Questions about the table below. Rows and columns are numbered from 0.
1) Read off the top-right entry.
2) Read off the top entry of the column that holds the smallest entry.
3) Read off the entry just left of the largest entry.
4) Read off the entry just right of 5123.
5) Read off the entry in row 0 and column 2.
6) Read off the entry directly below 5022.
7) Read off the entry in row 0 and column 1.
8) Read off the top-left entry.
3662	3301	2273	4742	4777	6398	6246	4237	4559	7972	7948	5003
5082	3196	3661	5022	5123	6161	6014	3194	3575	8009	8524	5042
3909	4679	5529	4325	6811	2856	1802	5517	5139	5453	1458	6140
1) 5003
2) 7948
3) 8009
4) 6161
5) 2273
6) 4325
7) 3301
8) 3662

[[  4 -23  15  -2  24  13  -6 -13   4 -33  17]
 [ 12  -1  17   3   9  14  11  -7   2 -13   0]
 [  9   8  11   3   1  13  14  -5  -3  -6   3]
 [  9   7   3   1  -5   7  10  -1  -3  -1  -4]
 [  4   9   3   2  -6   7  13  -3  -7   2  -6]
 [  2  11  -2   1  -9   1  12  -3  -6   6  -4]
 [  3  14  -6   0 -17  -2   6  -6  -4   7  -4]
 [ -1  13  -7   2 -20  -1   1  -1  -3  12  -1]
 [  1  15  -8  -5 -23  -5   1  -2  -5  10  -8]
 [  2  16  -9  -2 -24 -11   1  -2  -6  12  -6]
 [ -5  18  -7  -1 -26 -12   7  -2  -5  15  -9]
 [ -3  17  -8  -3 -30 -15  -1  -5  -9  17  -7]
 [  0  18 -13  -7 -35 -11   4  -2  -4  19  -5]
 [  9  21 -15  -3 -20 -17   3   0 -11  21 -10]]
Indices start at 0.
The entry at row 1, column 0 is 12
The maximum is 24
The entry in the top-left corner? 4
The entry directly below 24: 9
The entry at row 0, column 1? -23
The entry directly above the smallest entry? -30
The bottom-left entry? 9
The entry at row 2, column 0 is 9
The entry in row 1 and column 1? -1
The entry in row 0 and column 2? 15
The entry in the top-right corner: 17
The smallest entry -> -35
The entry directly below the smallest entry? -20
The entry just right of the largest entry? 13
The entry at row 2, column 1? 8
The entry in the bottom-right corner? -10
The entry just left of the smallest entry is -7
The entry directly below 19? 21

x = [[-4, 1, 8, 7, 8, 14, -15, -10, 19, 19, 5, -9], [5, 3, -5, 3, 1, -9, 2, 19, 0, -10, 4, -2], [2, 2, -8, -4, -9, -11, -6, 18, -2, -10, -2, 1], [10, 6, -1, -2, -13, -21, 1, 11, 10, -6, 8, -5], [2, 8, 0, -16, -3, -4, -10, 12, -12, -5, 2, 2], [-11, 3, -13, -4, 2, 5, -7, 22, -16, -6, -9, -5], [-5, 5, -3, -5, 7, -6, 3, -33, 6, 11, -7, -6], [-2, 1, -7, -4, 7, 6, -8, 20, -15, -10, -2, 7], [3, -5, 3, -7, 18, 7, 1, -20, 18, 16, -6, -13], [-4, -8, 3, -15, -6, 8, 14, -31, 11, 15, -10, -3]]
Give the entry just left of the smallest entry.
Answer: 3
Give the minimum.
Answer: -33
Give the entry just right of the largest entry.
Answer: -16
Give the entry just left of 22.
Answer: -7

M =
array([[ -7,   9, -12,   1,   8,  -7,  35,  -2, -24],
       [  7,   5,   3,   7,   9, -22,   0,  -3,  27],
       [  2, -13, -16, -13,  -4, -21, -30,  -9,   0]])
Rows and columns are numbered from 0.
The median entry: -2
What is the top-right entry?
A: -24
What is the entry directly below -12?
A: 3
What is the bottom-right entry?
A: 0
What is the entry in row 2 and column 0?
A: 2
The entry directly below 3 is -16
The entry just left of 5: 7
What is the top-left entry?
A: -7
What is the entry directly below -2?
A: -3
The entry in row 0 and column 2 -> -12
The entry just left of the smallest entry -> -21
What is the entry just right of the smallest entry?
A: -9
The entry directly below 8 is 9
What is the entry in row 2 and column 1?
A: -13
What is the entry in row 1 and column 1?
A: 5
The entry at row 0, column 1: 9

data =
[[-4, 8, 11, 4, -8],
 [7, 2, -1, -6, -12],
 [-4, -4, 8, 0, -9],
 [-7, 4, -6, 0, -38],
 [-9, 7, -7, 1, 4],
 [-12, -3, 4, -9, 17],
 [-2, -3, -7, 1, -20],
 [2, -6, -2, 1, -13],
 [-2, -10, -1, 1, -3],
 [-4, 1, 4, -6, 7],
 [5, -1, 1, -6, -7],
 [1, -6, 9, -2, 1],
 [3, -5, 1, -4, -14],
 [0, 0, -4, 1, 3]]
The entry in the bottom-right corner -> 3
The second entry in reading order? 8
The 2nd entry on the diagonal from the top-right corner -> -6
The entry in the bottom-left corner is 0
The top-right entry? -8
The 3rd entry on the diagonal from the top-right corner -> 8
The entry in the top-left corner: -4
The third entry from the end, reading row by row? -4
The smallest entry in the first column is -12
The 2nd entry from the end, reading row by row? 1
The last entry of the smallest entry's row? -38
The 2nd smallest entry: -20
The largest entry in the first column: 7
The second entry on the main diagonal? 2
The 2nd largest entry? 11
The 3rd smallest entry? -14
The last entry in the row that holds the largest entry? 17
The entry just left of the smallest entry? 0
The entry directly above the smallest entry? -9
The first entry of the smallest entry's row? -7
The entry just left of the largest entry: -9

Read these off the grid that follows.
1) The top-right entry?
2) The bottom entry of the column that holds the smallest entry?
3) The first entry, reading row by row?
4) The bottom entry of the column that holds the largest entry?
5) The 2nd largest entry?
6) The fourth entry from the end, reading row by row?
[[3, 4, 4, 4, 5],
 [4, 5, 4, 4, 5],
 [3, 3, 4, 4, 4],
 [8, 3, 5, 6, 2]]
1) 5
2) 2
3) 3
4) 8
5) 6
6) 3
